One turn sends every row of this set to another row. A few are shown first. Where does it send the rows asked after them?
sot: [ 1.48 -2.42 -0.68  2.37  0.65 -1.06  0.61  2.17 -1.52  0.49  0.34  3.75
 -0.34  0.26  0.98 -3.01 -0.16  0.81 -0.46 -1.11]
mav: [ 1.95 -2.35 -1.19  1.91 -0.18 -1.07  0.71  1.23 -0.71  1.01 -1.21  4.80
  0.12 -2.45  1.32 -2.98 -0.98  0.51  0.97 -0.62]
gotun: [ 2.11 -2.40 -1.09  1.78 -0.17 -1.36  0.86  1.61 -1.42  0.52 -0.75  4.79
  0.18 -1.49  1.13 -2.94 -0.91  1.56  0.57 -1.21]
Ripu: [ 1.82 -2.36 -1.37  2.27 -0.04 -0.98  0.06  1.68 -1.17  1.18 -0.51  4.40
 -0.33 -2.10  1.57 -3.82 -0.18 -0.36  0.23 -1.31]
Sov: [ 1.24 -2.38 -0.13  2.22  0.77 -0.96  1.41  1.50 -0.53  0.47 -0.24  3.73
  0.08  0.11  0.49 -1.79 -0.96  1.16  0.21  0.21]
bazik: [-1.08 -0.49  0.08  0.15 -1.66 -0.83  1.47  0.87 -1.06 -1.94  0.38 -0.51
  4.02 -1.15  0.93 -3.27 -1.31  0.32 -0.24 -1.50]
sim: [ 0.09 -1.92  1.18 -0.30 -1.15  1.40 -0.25  0.03 -2.15 -0.90 -0.89 -0.39
  0.67 -1.07 -2.27 -1.84  0.62 -1.71 -2.05 -1.78]
kupo: [-0.58 -0.51 -0.57 -0.08 -2.39 -1.05  1.00  0.76 -1.33 -1.73 -0.07  0.20
  4.13 -2.66  1.46 -4.09 -1.32  0.17  0.12 -2.25]
Dizas: [ 0.41 -1.86  0.47 -0.48 -1.90  1.41 -0.83 -0.28 -2.05 -0.33 -1.65  0.44
  0.71 -3.38 -1.69 -2.79  0.65 -2.57 -1.45 -2.29]
puvo: [-0.71 -0.51 -0.31 -0.02 -2.04 -1.03  1.28  0.93 -1.52 -2.05  0.25 -0.12
  4.08 -1.70  1.20 -3.75 -1.36  0.64 -0.18 -2.16]
buda: [ 0.43 -1.93  0.89 -0.55 -1.40  1.05 -0.40  0.33 -2.94 -1.31 -0.86  0.01
  0.74 -0.89 -2.16 -2.24  0.67 -0.81 -2.25 -2.71]
Medo: [ 1.35 -0.79  0.70 -0.46 -2.07  2.29 -0.37 -1.34  0.28 -1.21 -1.61  1.23
  2.49 -0.82 -1.58 -3.42 -3.21 -0.87 -1.38 -2.12]
mif: [-1.19 -0.34 -0.13  0.26 -1.91 -0.64  1.26  0.46 -0.17 -1.24 -0.10 -0.36
  4.05 -2.67  1.18 -3.52 -1.39 -0.97  0.33 -1.05]
lek: [ 0.92 -2.00  0.34 -0.71 -1.91  0.90 -0.72  0.36 -3.31 -1.23 -1.20  0.59
  0.74 -1.97 -1.80 -2.86  0.76 -0.72 -1.96 -3.44]
fika: [ 1.54 -0.81  0.66 -0.60 -2.08  2.06 -0.35 -1.03 -0.40 -1.54 -1.38  1.34
  2.50 -0.27 -1.65 -3.40 -3.16 -0.05 -1.69 -2.71]
Zil: [ 1.33 -2.21 -1.00  2.62  0.29 -0.66  0.23  1.39 -0.22  1.54 -0.49  3.96
 -0.32 -2.08  1.45 -3.36 -0.30 -1.22  0.34 -0.20]
mudad: [ 1.14 -2.28 -0.19  2.36  0.66 -0.65  1.28  1.07  0.24  1.00 -0.61  3.79
  0.10 -0.91  0.57 -1.94 -1.05  0.13  0.61  0.73]
gur: [ 1.75 -0.82  0.28 -0.62 -2.46  2.06 -0.59 -1.23 -0.31 -1.29 -1.78  1.69
  2.49 -1.33 -1.38 -3.76 -3.13 -0.42 -1.37 -2.87]
Buzi: [ 0.90 -1.99  0.14 -0.75 -2.25  1.11 -0.95  0.03 -2.86 -0.76 -1.58  0.83
  0.71 -3.17 -1.50 -3.07  0.74 -1.63 -1.71 -3.18]
mogaf: [ 1.53 -0.71  0.45 -0.54 -2.33  2.28 -0.55 -1.26  0.05 -1.12 -1.80  1.53
  2.42 -1.35 -1.42 -3.65 -3.19 -0.88 -1.24 -2.42]
zipi: [ 0.93 -2.25 -0.44  2.75  0.87 -0.53  0.65  1.47 -0.04  1.28 -0.04  3.37
 -0.41 -0.72  1.03 -2.65 -0.35 -1.11  0.07  0.29]
Zufo: [ 1.90 -2.43 -1.19  2.20  0.14 -1.27  0.23  2.08 -1.82  0.62 -0.12  4.32
 -0.33 -0.94  1.39 -3.63 -0.15  0.67 -0.15 -1.68]
Karor: [ 1.71 -0.79  0.48 -0.66 -2.34  1.97 -0.48 -1.00 -0.58 -1.53 -1.61  1.63
  2.54 -0.76 -1.47 -3.66 -3.18 -0.05 -1.53 -2.99]
Reken: [ 1.30 -0.76  0.73 -0.46 -2.00  2.21 -0.35 -1.13 -0.03 -1.38 -1.45  1.18
  2.45 -0.34 -1.76 -3.24 -3.17 -0.51 -1.61 -2.26]
Tulo: [ 1.78 -2.36 -0.67  1.94  0.28 -1.25  1.23  1.77 -1.37  0.25 -0.38  4.30
  0.10 -0.22  0.76 -2.36 -0.95  1.80  0.26 -0.72]
fonu: [-0.78 -0.44 -0.46  0.02 -2.31 -0.78  1.04  0.47 -0.72 -1.36 -0.24  0.09
  4.10 -3.15  1.48 -3.99 -1.39 -0.61  0.32 -1.70]
Meked: [ 1.02 -2.24 -0.30  2.68  1.03 -0.80  0.77  1.84 -0.66  0.81  0.38  3.26
 -0.32  0.42  0.86 -2.61 -0.30 -0.07 -0.34 -0.13]
Gegef: [ 1.44 -2.28 -0.73  2.21  0.19 -0.75  0.92  0.96  0.15  1.37 -1.06  4.30
  0.13 -2.21  1.08 -2.44 -1.08 -0.20  0.99  0.37]
gebi: [ 0.04 -1.81  0.99 -0.30 -1.36  1.52 -0.43 -0.26 -1.62 -0.37 -1.26 -0.13
  0.69 -2.32 -2.03 -2.17  0.60 -2.59 -1.67 -1.52]
bur: [-1.25 -0.40  0.14  0.31 -1.66 -0.67  1.42  0.59 -0.41 -1.51  0.29 -0.58
  4.02 -1.65  0.94 -3.23 -1.45 -0.47  0.02 -0.93]

buda -> lek
Gegef -> mudad
puvo -> kupo
Where do these go?
Meked -> sot
Reken -> fika

